Some points, each followed by its number:
array([-1.01, -0.17,  0.57,  1.13,  0.63, -0.54, -0.59,  0.08,  0.08, -0.27,  0.19,  0.66,  0.41, -0.28, -0.38, -0.24,  0.17,  0.46, -0.09, -0.55]) 0
array([ 1.24,  0.72,  0.89, -0.60, -1.86,  0.16,  2.04,  0.66, -0.02,  0.48, -0.50, -0.66,  1.17,  1.27,  0.45,  1.81,  2.44, -0.12, -1.47, -0.58]) 1
array([ 1.45,  0.39, -0.36, -0.40,  0.01,  0.76,  0.53, -0.41,  0.22,  1.54,  1.04, -0.63, -0.52,  0.42,  0.51, -0.01, -1.04, -1.26,  0.30,  1.73]) 2
array([-0.63, -0.03,  0.89,  0.38, -0.72, -0.31,  0.59,  0.75,  0.06, -1.06, -1.32, -0.23,  0.69, -0.22, -0.86,  0.27,  1.80,  1.28, -0.48, -1.02]) 3
array([ 1.88,  0.40, -0.74, -1.53, -1.24,  0.78,  1.58, -0.16, -0.33,  0.92,  0.31, -1.07, -0.04,  0.80,  0.94,  0.94,  0.47, -0.97, -0.43,  0.79]) 4
array([-0.06, -0.15,  0.14,  1.33,  1.55,  0.39, -0.78, -1.08, -0.03,  1.50,  2.12,  1.42,  1.19,  1.12,  0.75, -0.71, -1.95, -1.58, -0.10,  0.74]) 5
array([-1.15,  0.64,  2.91,  2.26, -0.68, -1.72, -0.20,  1.04,  0.77, -0.54, -0.76,  0.77,  1.94,  0.34, -1.44, -0.34,  1.65,  1.24, -0.99, -2.24]) 6
array([-1.35,  0.54,  0.75, -0.55, -1.41, -1.77, -0.65,  0.99,  0.24, -2.11, -1.66,  0.33,  0.17, -0.83, -0.37,  1.13,  2.47,  1.96, -1.07, -2.80]) 7
array([-0.74, -0.40, -0.49,  0.29,  0.88, -0.05, -0.93,  0.01,  0.15, -0.53, -0.30, -0.21, -1.12, -1.11, -0.49, -1.33, -1.27,  0.52,  1.26,  0.56]) 8
array([-0.52,  0.49,  1.13, -0.59, -2.11, -1.37,  0.65,  1.47,  0.20, -2.09, -2.75, -1.09,  0.02, -0.81, -1.51,  0.35,  2.57,  2.15, -0.57, -2.19]) 9
array([-0.34,  0.32, -0.69, -0.71, -0.06, -0.93, -1.40, -0.04,  0.32, -0.34,  0.12,  0.26, -1.24, -0.98,  0.59,  0.62, -0.08,  0.51,  0.03, -0.34]) 10
array([-0.29,  0.48,  0.76,  0.01, -0.86, -1.04, -0.31,  0.52,  0.57, -0.40, -0.46, -0.01,  0.22, -0.30,  0.13,  1.08,  1.61,  0.92, -0.69, -1.09]) 11
array([-0.70,  0.17,  0.90,  0.32, -0.37, -0.82, -0.05,  0.72,  0.25, -1.05, -1.30, -0.15,  0.24, -0.49, -1.10, -0.44,  0.88,  1.00,  0.01, -1.22]) 12
array([ 1.58, -0.15, -1.99, -2.57, -1.14,  1.43,  1.72, -0.14, -0.84,  0.03, -0.59, -1.66, -1.19,  0.07,  0.70,  0.92,  0.23, -0.69,  0.25,  1.13]) 13
array([ 2.38,  0.19, -1.01, -0.75,  0.23,  1.87,  1.27, -1.11, -0.30,  2.76,  2.17, -0.26,  0.05,  1.60,  1.88,  0.93, -1.16, -2.61, -0.27,  2.51]) 14
array([-0.67, -0.23,  0.12,  0.61,  0.49, -0.39, -0.61,  0.00,  0.06, -0.37,  0.01,  0.26, -0.10, -0.39, -0.46, -0.69, -0.57,  0.29,  0.32, -0.11]) 15
array([-0.57, -0.05, -0.46, -0.41,  0.12, -0.32, -0.44,  0.19, -0.12, -0.90, -0.55,  0.00, -0.55, -0.70, -0.24, -0.31, -0.05,  0.64,  0.30, -0.36]) 16
array([ 1.58,  0.14, -2.08, -1.53,  0.62,  1.05, -0.30, -1.23, -0.34,  1.63,  2.08,  0.08, -1.26,  0.31,  2.05,  0.75, -1.95, -2.01,  0.26,  2.00]) 17
array([ 0.87, -0.44, -0.44, -0.60, -0.29,  1.45,  2.01,  0.00, -0.40,  0.15, -0.69, -1.13,  0.14,  0.62, -0.33, -0.06,  0.21, -0.40,  0.36,  1.02]) 18
array([ 0.15, -0.16, -0.57, -0.77, -0.08,  0.18,  0.01, -0.10, -0.12, -0.23,  0.12, -0.08, -0.30, -0.17,  0.57,  0.57,  0.10, -0.07, -0.03,  0.08]) 19
array([-0.08,  0.65,  1.24,  1.05,  0.07, -0.81, -0.70,  0.04,  0.77,  0.98,  0.88,  0.96,  0.45,  0.31,  0.40,  0.35,  0.49, -0.25, -0.54, -0.28]) 20
array([ 0.67,  0.73,  1.16,  1.05,  0.03, -0.17,  0.12, -0.18,  0.30,  1.61,  1.56,  0.97,  1.39,  1.50,  0.71,  0.50, -0.21, -1.33, -0.99, -0.12]) 21
array([ 0.66, -0.02, -0.08,  0.27,  0.21,  0.44,  0.18, -0.35, -0.07,  1.19,  1.08,  0.40,  0.44,  0.74,  0.58,  0.13, -0.51, -0.96, -0.25,  0.93]) 22
array([-1.46, -0.25, -0.57, -0.28,  0.44, -0.93, -1.65,  0.20,  0.04, -1.63, -1.00,  0.16, -1.32, -1.82, -0.69, -0.72, -0.24,  1.43,  0.73, -0.85]) 23
array([ 1.77,  0.96,  0.02, -0.67, -0.99,  0.13,  0.59, -0.24,  0.28,  1.71,  1.39,  0.15,  0.47,  1.45,  1.76,  1.88,  0.61, -1.38, -0.95,  0.55]) 24
array([ 0.96,  1.21,  1.93,  0.31, -1.82, -1.03,  1.01,  0.80,  0.61,  0.86, -0.31, -0.23,  1.16,  0.95,  0.12,  1.57,  2.48,  0.18, -1.59, -1.09]) 25
array([ 0.15,  0.10,  1.06, -0.01, -1.29, -0.05,  1.33,  1.18,  0.30, -0.93, -1.99, -1.39,  0.13, -0.32, -1.45,  0.03,  1.76,  1.20,  0.08, -0.35]) 26
array([-0.01,  0.86,  2.05,  1.84, -0.09, -1.21, -0.66,  0.08,  0.73,  1.27,  1.17,  1.60,  1.46,  0.94,  0.44,  0.39,  0.43, -0.43, -1.16, -0.92]) 27
array([ 0.14, -0.19, -0.48,  0.34,  0.93,  0.45, -0.35, -0.48, -0.18,  0.84,  1.18,  0.39, -0.14,  0.21,  0.55, -0.15, -1.12, -0.79,  0.31,  0.96]) 28
array([ 1.49,  0.31, -1.06, -0.76,  0.18,  0.45, -0.22, -0.64,  0.10,  1.58,  1.62, -0.22, -0.92,  0.26,  1.38,  0.59, -1.13, -1.54, -0.01,  1.39]) 29
array([-1.70, -1.46, -1.46,  0.06,  1.64,  0.88, -0.62, -0.28, -0.68, -1.54, -0.63, -0.08, -1.06, -1.22, -0.72, -1.28, -1.07,  0.85,  1.47,  0.58]) 30
array([-1.46,  0.65,  1.83,  1.92,  0.48, -1.88, -1.98,  0.41,  0.92, -0.18,  0.30,  1.39,  0.53, -0.42, -0.42, -0.23,  0.22,  0.90, -0.47, -1.51]) 31
array([-1.40, -1.32, -1.41, -0.12,  1.36,  0.84, -0.19, -0.28, -0.62, -1.71, -1.35, -0.68, -1.31, -1.38, -1.48, -2.23, -1.63,  1.04,  1.93,  0.81]) 32
Which point above is nearest to each new point by angle? Its number follows each.
array([-0.59, -0.49, -0.88,  0.18,  1.41,  0.15, -1.19, -0.68, -0.15,  0.09,  1.09,  0.71, -0.67, -0.51,  0.54, -0.15, -0.98, -0.14,  0.43,  0.47]) 28
array([ 0.15,  0.47,  0.16, -0.22, -0.50, -0.67, -0.40,  0.07,  0.23,  0.06,  0.38,  0.62,  0.26,  0.31,  0.51,  0.48,  0.11, -0.17, -0.73, -0.88]) 27
array([-0.59, -0.35, -0.30, -0.93, -0.86, -0.17,  0.53,  0.64, -0.39, -1.70, -1.92, -1.06, -0.74, -0.97, -0.81,  0.19,  1.34,  1.36,  0.22, -0.59]) 9
array([ 0.71, -0.58, -0.32, -0.16,  0.17,  1.22,  1.26, -0.30, -0.39,  0.33,  0.06, -0.55,  0.44,  0.68, -0.18, -0.37, -0.56, -0.70,  0.27,  1.08]) 18
array([-0.10, -1.09, -0.54,  0.14,  0.59,  1.12,  0.96,  0.12, -0.45, -0.74, -1.44, -1.33, -0.42, -0.57, -1.71, -1.98, -1.01,  0.45,  1.50,  1.25]) 32
array([ 0.79,  0.20, -0.16, -0.44, -0.50,  0.39,  0.68, -0.09,  0.05,  0.64,  0.22, -0.42, -0.06,  0.33,  0.37,  0.68,  0.31, -0.53, -0.21,  0.57]) 4
array([-1.94, -1.37, -1.34, -0.24,  1.16,  0.90,  0.13,  0.37, -0.51, -2.76, -2.63, -1.31, -1.93, -2.47, -2.44, -2.53, -0.93,  1.98,  2.47,  0.45]) 32
array([ 1.56, -0.29, -0.42,  0.16,  0.35,  1.59,  1.27, -0.65, -0.42,  1.75,  1.29, -0.07,  0.58,  1.30,  0.74,  0.23, -0.74, -1.68,  0.11,  1.72]) 14
array([-3.18, -1.82, -0.38,  2.01,  3.49,  0.06, -2.43, -0.76, -0.20, -1.40,  0.15,  1.58, -0.30, -1.51, -1.67, -3.70, -3.33,  0.91,  2.10,  0.14]) 15
array([-0.52,  0.13,  0.24,  0.37,  0.32, -0.49, -0.71, -0.06,  0.12, -0.27,  0.08,  0.56,  0.21, -0.08,  0.04, -0.13, -0.05,  0.12, -0.13, -0.49]) 31
array([-0.22,  0.13,  0.87,  0.74, -0.05, -0.45, -0.20,  0.15,  0.26,  0.10, -0.16,  0.16,  0.39,  0.11, -0.60, -0.62, -0.06,  0.22, -0.09, -0.32]) 6
array([-0.11,  0.60,  0.61,  0.22, -0.04, -1.13, -1.65, -0.03,  0.62,  0.18,  0.25,  0.29, -0.68, -0.84, -0.05, -0.49, -0.77,  0.19,  0.29, -0.46]) 31
array([-0.34,  0.75,  2.38,  1.51, -0.85, -1.28, -0.16,  0.80,  0.69,  0.08, -0.29,  0.67,  1.58,  0.62, -0.47,  0.32,  1.47,  0.53, -1.13, -1.64]) 6
array([ 0.19,  0.33, -0.39, -0.65, -0.28, -0.51, -0.60, -0.09,  0.21,  0.26,  0.49,  0.17, -0.51, -0.21,  0.76,  0.68,  0.06, -0.26, -0.21, -0.07]) 10
array([ 0.51,  0.02, -1.25, -0.71,  0.75,  0.20, -1.13, -0.76,  0.04,  0.65,  1.06,  0.17, -1.32, -0.61,  1.01,  0.27, -1.35, -0.68,  0.58,  1.28]) 17
array([-0.46, -0.04,  1.07,  1.46,  0.81, -0.18, -0.19,  0.11,  0.46,  0.17, -0.02, -0.01,  0.31, -0.13, -1.24, -1.54, -0.82,  0.10,  0.57,  0.34]) 15
array([ 1.19,  0.50, -0.06, -1.18, -1.61,  0.46,  1.71,  0.58, -0.26,  0.06, -0.68, -0.94,  0.19,  0.63,  0.30,  1.59,  1.81, -0.04, -0.72, -0.13]) 1
array([ 0.47, -0.44,  0.05, -0.65, -1.03,  1.01,  2.06,  0.86, -0.19, -0.85, -2.24, -2.16, -0.58, -0.51, -1.60, -0.21,  1.44,  1.13,  0.79,  0.77]) 26
array([ 1.06,  0.52,  0.34, -0.01, -0.25,  0.29,  0.50, -0.32,  0.24,  1.65,  1.32,  0.18,  0.34,  0.89,  0.99,  1.29,  0.59, -1.13, -0.70,  0.80]) 24
array([ 3.28,  1.40,  0.57, -0.46, -1.14,  0.44,  1.31, -0.63,  0.37,  3.38,  2.34, -0.20,  0.94,  2.27,  1.97,  1.86, -0.06, -2.83, -1.52,  1.35]) 24
array([ 0.23,  0.22,  0.16, -0.27, -0.68, -0.29,  0.18,  0.32,  0.19,  0.01, -0.60, -0.61, -0.37, -0.28, -0.26,  0.22,  0.53,  0.35,  0.13, -0.01]) 26
array([ 0.54,  0.44,  0.13, -0.70, -0.80, -0.09,  0.73,  0.37,  0.24, -0.10, -0.52, -0.53, -0.25, -0.09,  0.02,  0.89,  0.99,  0.25, -0.38, -0.21]) 1
array([-1.80, -1.06, -1.80, -1.48,  0.13, -0.01, -0.62,  0.22, -0.72, -2.92, -1.89, -0.54, -1.44, -1.87, -0.69, -0.62,  0.00,  1.89,  1.39, -0.90]) 16
array([ 0.24, -0.05, -0.23, -1.02, -0.95,  0.15,  1.09,  0.35, -0.34, -0.69, -0.81, -0.36,  0.33,  0.47,  0.20,  1.29,  1.76,  0.52, -0.62, -0.83]) 1
array([ 0.07, -0.06, -0.47, -0.64, -0.31, -0.09,  0.01,  0.22, -0.14, -0.35, -0.25, -0.15, -0.35, -0.17,  0.21,  0.50,  0.34,  0.13, -0.10, -0.36]) 19
array([-0.23, -0.10,  0.32,  0.32, -0.03, -0.16,  0.04,  0.21, -0.01, -0.38, -0.58, -0.26,  0.20, -0.29, -0.55, -0.37,  0.10,  0.50,  0.23, -0.17]) 12
array([ 0.61, -0.24, -0.92, -1.32, -0.88,  0.72,  1.49,  0.12, -0.57, -0.37, -0.78, -1.02, -0.27,  0.20,  0.18,  0.77,  0.83,  0.01, -0.16,  0.20]) 13
array([-0.66, -0.04,  0.39,  0.32, -0.06, -0.52, -0.25,  0.35,  0.30, -0.63, -0.72, -0.25, -0.20, -0.62, -0.75, -0.45,  0.39,  0.87,  0.34, -0.39]) 12
array([-2.52, -1.31, -0.96, -0.70, -0.13, -0.31, -0.02,  1.32, -0.57, -4.05, -3.91, -1.61, -1.69, -2.79, -2.63, -1.72,  0.97,  3.28,  1.71, -1.28]) 16
array([ 0.72, -0.37, -0.90,  0.51,  1.78,  1.26, -0.25, -1.45, -0.20,  2.03,  2.32,  0.69,  0.02,  0.82,  0.89, -0.86, -2.98, -2.11,  0.60,  2.25]) 28
array([ 0.72,  1.20,  0.85, -0.21, -1.29, -1.18, -0.44,  0.15,  0.40,  0.73,  0.65,  0.80,  0.84,  1.15,  1.01,  1.62,  1.05, -0.30, -1.72, -1.52]) 25
array([-2.08, -0.14,  1.20,  0.47, -0.97, -1.68, -0.47,  1.68,  0.43, -3.46, -3.65, -1.18, -0.67, -2.30, -2.90, -1.32,  1.87,  3.57,  0.83, -2.27]) 12
array([ 0.43, -0.49, -1.64, -1.46, -0.20,  0.93,  0.69, -0.24, -0.53, -0.36, -0.24, -0.80, -1.08, -0.50,  0.70,  0.84,  0.40,  0.04,  0.42,  1.11]) 13
